Families of rows that turns and mirrors carry onto each other, the same ones carrying the whole set onto itself: the rest of each named row's family, in list order:
10 families of 4 rows:
lal: 4 1 -6 -8 13 -15 -5 -21 0 -1 -1 17 6 -16 -4 -8 -1 -7
Libu: 10 -9 -7 3 6 -8 -14 -4 5 -1 2 3 9 -18 -13 1 11 7
tizi: 4 0 19 1 5 -12 0 0 10 0 1 -3 -8 -12 0 -1 5 16
muf: 9 -13 -4 -14 16 -2 -5 -9 11 -6 7 2 14 -11 -3 -6 5 4
tise: 1 -11 11 4 5 -13 9 -5 2 -7 11 -7 -5 -11 -4 -11 16 7
Zesen: -5 -16 12 -2 1 -7 -4 -4 4 2 6 3 -4 -7 -12 -6 17 11
boder: 5 -2 -1 -16 6 -14 -13 -12 11 -10 -4 21 6 -2 -2 3 6 -2
revo: 16 -10 6 -2 7 -6 -9 -6 11 -6 16 6 10 -9 -2 3 5 -11
bovur: 2 -12 0 -8 7 -2 -13 -8 16 -13 -2 2 4 -14 -4 -1 14 8
fiki: -15 -4 8 -5 -5 -18 3 -9 1 4 11 10 -11 -11 -6 2 14 5
Bisas: -4 5 0 -14 -8 -22 6 -11 10 -8 6 15 -4 -1 6 1 3 6
pefu: -6 -4 4 -3 6 -8 -5 -1 9 0 11 -8 2 -11 8 -7 1 18
Lalin: 6 -4 -4 -18 14 -18 4 -13 10 4 4 15 3 -14 -1 2 6 -12
gad: -3 7 9 -17 -4 -28 -1 -10 -1 -9 13 1 -4 -13 7 3 3 1
beto: 15 -11 4 -14 11 -14 -16 -7 12 -10 10 -3 8 -10 -6 -9 7 6
duk: 3 -3 0 6 -8 -13 4 -2 3 -2 9 -4 0 -17 -8 0 9 17
Kal: -6 8 13 -7 0 -26 3 -16 -10 -7 11 7 -5 -9 2 -2 1 4
suv: 0 4 14 -12 1 -18 15 -9 0 -3 1 8 -6 -14 3 8 7 -1
Gutok: -3 -1 2 -10 3 -21 -1 -17 8 1 11 24 -6 -7 -15 6 10 -1
dage: 2 2 13 4 -7 -16 0 -3 6 -4 20 2 -2 -9 9 6 1 -4
rer: 7 -13 6 -8 9 -10 -8 -11 11 -1 6 18 0 -4 -21 -2 13 5
sapog: 6 1 1 -15 13 -20 -5 -23 -3 -10 8 16 6 -12 -8 -1 4 -8
Lub: 10 2 9 -4 0 -15 -2 -9 6 -7 17 14 4 -8 2 11 1 -15
segim: 4 3 1 -3 17 -26 -11 -14 2 -5 7 20 -2 -6 -6 1 7 -10
Naror: 9 -8 1 -4 19 -12 -11 -4 21 7 4 5 1 -12 -5 -6 5 6
disek: 3 0 9 4 1 -10 6 -10 2 -5 4 -2 -4 -16 -3 -14 0 18
Vulak: 13 -9 7 3 20 -11 -10 -10 8 -12 5 5 0 -13 -15 -4 13 2
sis: 3 5 -2 -4 -11 -24 10 -7 -6 0 7 11 2 -7 -3 4 3 4
reve: 11 2 0 -22 9 -25 -9 -16 7 -12 11 11 5 -12 -3 2 3 -6
nemaf: -3 -5 11 2 5 -16 -4 -8 1 -4 14 -9 -3 -11 -2 -14 5 17
nuli: -2 6 6 -7 -1 -19 12 -16 -9 -3 1 11 -1 -11 3 -8 -2 1
kuva: 8 -5 -2 2 16 -7 -10 -14 10 -3 2 4 3 -21 -10 -14 1 9
Nera: 9 -12 0 -6 18 -10 -12 -15 7 -7 12 1 8 -14 -12 -13 8 5
bedaf: -7 -6 2 -6 -7 -11 5 -6 16 -10 9 -3 -5 -13 4 -3 10 15
pase: 1 -6 13 -9 -1 -18 -8 -2 4 -8 10 -13 -1 -12 5 -8 8 13
nifa: -7 2 5 -2 2 -29 8 -10 -4 0 13 8 -7 -4 4 -6 8 -4
nila: 10 -1 -9 -7 2 -19 -8 -9 -3 2 0 19 11 -8 -9 5 5 -5
Veve: 7 -10 10 5 0 -6 -6 1 11 -2 19 -5 3 -10 4 -1 6 -1
Suza: 9 4 2 -19 11 -12 2 -17 3 -13 5 17 8 -11 -2 9 0 -3
zomev: -6 13 9 -8 0 -19 3 -10 1 -8 9 6 -4 -10 8 8 -4 11

Same family as dage: revo, Lub, Veve
Same family as sis: Libu, duk, nila
Same family as sapog: Kal, nemaf, Nera
Same family as nuli: lal, disek, kuva
Same family as rer: Zesen, fiki, Gutok
Same family as bedaf: boder, bovur, Bisas

Families of rows that turns and mirrors carry onto each other, the same ones carrying the whole set onto itself: the rest of each named row's family, in list order:
5 families of 6 rows:
bov: -1 -6 1 -10 1 -12 -12 -1 -7 1 12 -3 -8 2 4 -15 3 5 -12 -1
sali: 0 -7 -5 -3 -6 10 -2 9 6 -9 4 13 -3 0 -5 11 -4 -8 4 13
tula: -1 -5 -1 -17 -2 -6 -6 7 -13 -2 9 -6 -12 0 7 -12 6 1 -7 -1
zekiz: 2 9 3 -8 -4 -7 9 11 -1 -1 -2 6 -14 9 5 -11 1 -2 -6 0
piz: 3 10 4 -15 -2 -7 11 8 -1 7 0 4 -5 8 5 -9 2 4 0 -4
zave: -4 -3 -5 -7 -2 -11 -7 8 -14 0 9 -5 -10 1 12 -8 6 4 -13 -4
Mal: -3 -5 16 -1 -1 4 -3 -11 1 0 -13 -4 8 3 -2 2 -2 5 -2 3
sise: -5 -9 -20 2 -5 3 -9 12 -7 4 6 9 2 -3 4 11 -3 -4 -7 7
feme: -3 3 12 0 -2 1 0 -6 5 4 -6 1 16 1 -7 0 5 2 4 -1
bino: 4 -7 -9 -10 5 -10 -10 4 -8 -3 10 0 -11 0 5 -8 4 4 -17 -1
gobag: 9 5 -6 -14 -6 -8 10 14 -3 5 0 5 -9 8 4 -8 -3 5 -1 1
zitu: 0 3 11 1 -1 -3 -2 -7 2 3 -10 -9 10 2 -8 -7 4 6 -1 1
deda: 8 -3 -5 4 -6 8 -2 11 9 -5 7 9 -4 -2 -4 7 -1 -7 7 15
dak: 3 -4 -4 4 -9 6 4 9 10 -6 7 7 4 -4 -5 11 2 -3 8 11
lir: 11 5 1 -10 -2 -6 6 10 -2 6 -2 2 -15 8 9 -10 -4 7 -2 4
vez: -3 -11 -16 -8 -5 12 -5 12 -6 4 3 9 4 -3 -1 11 -5 -4 -4 10
Keni: 3 -14 -18 0 1 5 -7 6 -1 4 3 10 5 -3 4 14 -6 3 -12 7
Teb: -4 -17 5 9 2 -5 -1 -10 2 6 5 -5 5 -6 8 11 -5 2 1 3
Gezo: 1 -17 3 5 6 -9 -3 -12 -2 1 2 -6 3 -5 12 9 1 8 -6 -2
gil: -4 -17 9 0 -3 -1 -1 -10 -6 4 -4 -9 8 -3 9 9 -1 5 5 0
rulo: -1 -9 -17 -5 -2 6 -4 13 -1 9 8 12 1 -1 4 7 -9 2 -13 10
bupa: 1 4 -4 -4 -6 5 6 13 9 -2 9 13 2 -1 -5 7 3 -8 8 6
rir: -2 1 17 6 -6 -1 2 -7 4 0 -11 0 9 6 1 -1 3 3 -3 0
Pobit: 1 0 -5 4 -10 6 2 9 8 -6 1 17 1 4 -5 8 -2 -11 2 9
pobaf: 4 0 12 5 -2 3 -7 -9 3 4 -12 -4 8 3 -4 -4 0 6 0 6
Kabem: -6 -15 2 8 -4 -7 -7 -8 -7 4 -1 -6 10 -2 11 9 1 6 -2 -2
siza: 3 -1 -1 -10 -1 -6 -10 4 -12 2 16 -6 -10 1 5 -13 3 0 -9 1
Ranog: 0 -12 8 7 -2 -2 -1 -11 -5 9 6 -11 6 -4 12 9 -4 4 3 3
virib: 2 -7 -15 -2 -6 11 -7 10 -6 11 9 8 6 0 2 9 -9 -2 -8 12
gorik: 3 1 3 -17 0 -6 7 8 -5 -1 -1 2 -17 8 7 -9 -4 2 -4 1

Same family as vez: sali, tula, Mal, gil, gorik
Same family as rulo: bov, gobag, zitu, dak, Teb
Same family as lir: deda, pobaf, siza, Ranog, virib
Same family as Kabem: zekiz, zave, sise, rir, Pobit

Families of rows that turns and mirrors carry onto each other, the same ones carrying the whole set onto itself: the rest of each named row's family, in list order:
9 families of 4 rows:
Gek: -1 6 -8 3 5 4 0 9 1 15 -8 10 10 7 4 -11 -13 4 2 4 7 -7 -13 -4 -7 4 9
vete: 6 -3 -7 8 4 4 -13 -6 4 -4 -18 -5 -15 -5 8 14 -14 11 13 -4 -3 -7 -7 -5 7
 -3 7
kebo: -9 -4 13 5 15 1 -7 -8 4 -1 9 -8 8 -4 3 2 -6 -12 7 -4 10 2 -13 -1 10 2 0
madem: 2 0 -16 7 3 11 -3 10 2 14 -9 2 8 7 6 -12 -12 9 5 5 -2 -5 -13 -1 -8 0 9
mupo: 7 2 -6 6 5 -2 -9 -8 10 -5 -11 -3 -14 -10 5 17 -13 10 15 4 -1 0 -13 -7 0
 -3 1
dazif: -2 -3 -10 1 1 3 -17 -5 -8 2 5 -9 5 5 0 11 -14 18 -6 -2 7 6 -4 13 -4 -18
 12
vodo: -13 -8 12 -3 16 0 -9 -1 2 -5 5 -3 12 0 7 1 -2 -5 8 -7 10 4 -13 -1 9 2 -1
Rakil: -1 9 -11 3 7 9 -6 6 2 21 -8 0 11 7 6 -9 -13 8 5 8 0 -5 -15 -3 -7 1 6
fegop: 6 0 -3 9 6 -1 -20 -1 5 -1 -12 2 -17 -9 6 16 -11 10 15 0 0 -3 -12 -5 6 -7
 8
tonu: -2 -6 -10 -4 2 1 -13 -7 -4 1 10 -8 7 2 -4 9 -14 17 -1 -4 4 6 -2 14 -4 -8
 23
mab: 2 -2 -6 12 1 1 -14 -5 7 -2 -14 2 -17 -4 6 19 -6 4 11 0 -1 -5 -12 -7 -2
 -3 12
Vos: -7 -4 12 1 19 -3 -9 -2 4 -1 5 -7 10 -1 0 2 -5 -12 10 -5 14 2 -8 -2 9 0 2
bigi: 1 4 -12 9 0 8 -3 9 0 14 -13 2 11 3 5 -12 -10 1 5 2 2 -6 -10 0 -1 6 5
Zufir: 2 3 -1 9 3 -1 -14 -7 8 -1 -11 -5 -21 -3 3 19 -12 8 12 0 7 -3 -17 -1 6 -1
 3
kemo: -5 -6 10 0 22 0 -1 -5 3 -4 5 -5 10 0 3 1 -8 -9 8 -2 15 -1 -12 -4 9 4 0
geboz: 4 -2 -3 10 6 -2 -12 -4 6 -3 -12 0 -22 -4 6 16 -11 12 11 1 0 -3 -14 -3 3
 -10 6
dem: 1 4 -8 4 6 7 0 7 1 17 -1 10 6 9 6 -12 -12 7 5 5 1 -8 -11 -2 -8 6 7
liniv: 0 3 -7 7 5 8 -6 12 2 13 -10 8 7 12 5 -5 -9 2 6 7 1 -7 -12 -1 -7 9 12
gozaz: -6 -3 -10 -3 2 0 -16 -8 -11 -3 10 -13 4 0 0 11 -17 16 -3 -5 7 5 -9 10 2
 -11 19
Rof: -3 1 -13 5 4 9 -2 8 -2 19 -8 2 11 3 3 -11 -12 7 2 4 -3 -7 -10 1 -4 4 7
Rura: -9 -2 9 -2 18 -3 -3 1 0 -1 11 -8 14 1 5 -1 -5 -5 10 -5 11 5 -10 -3 13 3
 4
boz: 4 1 -5 10 4 4 -10 -4 13 -2 -15 -1 -13 -8 6 16 -10 8 15 -1 5 -4 -14 -9 8
 -2 5
Veko: -11 -6 10 -1 20 -3 -4 3 5 -2 7 -5 9 -2 7 -2 -6 -7 7 -1 11 6 -12 -3 14 3
 3
neton: -5 -5 -15 -5 3 -1 -17 -4 -6 1 7 -11 1 1 0 10 -18 17 -5 -3 11 4 -5 10 -1
 -11 20
mari: 1 -4 -8 -2 2 2 -14 -6 -7 2 9 -11 8 8 -2 10 -18 18 -4 -2 4 4 1 11 -4 -8
 18
Suvo: -3 2 -8 2 3 5 1 5 -1 14 -6 6 10 10 7 -12 -11 6 0 4 -3 -3 -7 -7 -11 3 9
tutag: -4 0 13 2 19 -3 -6 -4 2 1 12 -3 11 -7 6 5 -7 -5 9 -7 14 8 -12 1 8 -1 2
Zakeg: -10 -3 12 4 19 1 -6 -5 7 1 11 -6 9 -3 4 1 -2 -7 11 -4 10 3 -13 2 13 3 8
nas: -2 -6 -14 -2 3 -3 -15 -9 -7 -3 7 -13 6 8 1 10 -11 17 -6 -3 12 1 -8 12 -1
 -7 18
kez: 5 3 -12 5 6 3 -4 10 -2 15 -7 8 11 2 4 -12 -11 3 3 7 2 -8 -13 -4 -4 4 12
fev: 3 -5 -6 -2 12 0 -11 -8 -11 4 12 -11 7 2 -1 9 -18 16 -5 -3 6 5 -8 11 -3
 -11 19
zeda: -13 -4 11 1 17 -1 -3 -2 4 -1 12 -8 5 -5 7 1 -4 -4 7 -2 13 6 -12 -6 14 -5
 5
gor: -2 -5 -8 3 5 0 -17 -7 -8 -3 5 -10 7 6 -1 7 -19 15 -7 1 6 5 -3 13 -4 -12
 20
ris: -5 -4 -10 -8 3 2 -10 0 -7 1 12 -11 4 3 -3 7 -19 18 -2 0 13 6 -7 10 -2 -9
 20
geba: 3 0 -5 10 5 0 -11 -7 9 -3 -12 -3 -15 -10 7 18 -12 11 15 -1 2 -4 -8 -4 9
 0 3
gabi: 4 0 -1 8 2 0 -10 -7 8 1 -11 2 -19 -7 2 20 -10 11 8 -1 0 -3 -16 -5 6 -4 6

Same family as vete: bigi, zeda, ris
Same family as kebo: Gek, geboz, mari
Same family as kemo: dazif, Zufir, Suvo
Same family as Vos: dem, gor, gabi
Same family as boz: madem, gozaz, Rura
Same family as Veko: Rof, neton, geba

Families of rows that turns and mirrors carry onto each other, the same ones carrying the whole set onto itself: the rest of each named row's family, in list order:
3 families of 6 rows:
bolo: -5 -4 -21 6 11 -4 -4 3 9 0 -2 6 -4
lol: 9 12 -1 -2 6 0 -7 3 -1 -4 14 0 -9
bib: -5 0 -15 -2 1 14 -1 4 11 14 0 -5 -4
mokot: 1 -9 1 -1 -4 0 8 6 -5 7 -12 7 -3
nulav: 8 5 -9 -9 7 4 -1 1 -3 1 20 -1 -13
faz: -11 -2 -23 0 8 2 -3 5 5 8 -2 7 -11
ziluk: -2 -10 -1 6 -4 -5 5 14 -14 3 2 2 -11
vem: -10 -1 -20 -7 13 4 2 5 7 14 8 -2 -3
Fibog: 1 -16 -12 -3 -2 1 15 1 -6 -4 -1 6 3
zeti: 3 -18 -7 6 1 -7 8 9 -12 -2 7 0 -8
Vof: -6 7 -12 7 13 0 -2 6 12 3 0 -4 4
Nen: 1 14 5 -4 8 2 5 6 -10 0 7 -3 -5
fum: -3 -5 -16 -1 5 4 -6 1 12 1 4 -6 10
Tadob: 10 0 -4 -10 16 -1 11 -1 -7 1 16 -4 -6
lagu: 5 0 -7 -9 9 12 8 -2 -12 0 8 -12 -9
Nit: 3 -15 -5 8 5 -8 16 9 0 0 2 4 3
mogud: 7 3 5 -6 10 1 -4 0 -9 -2 1 -10 -1
femif: -10 -8 -4 -1 -3 -2 14 14 -8 11 0 7 -3

Same family as lagu: bib, mokot, Fibog, fum, mogud
Same family as vem: Vof, Nen, Tadob, Nit, femif
Same family as ziluk: bolo, lol, nulav, faz, zeti

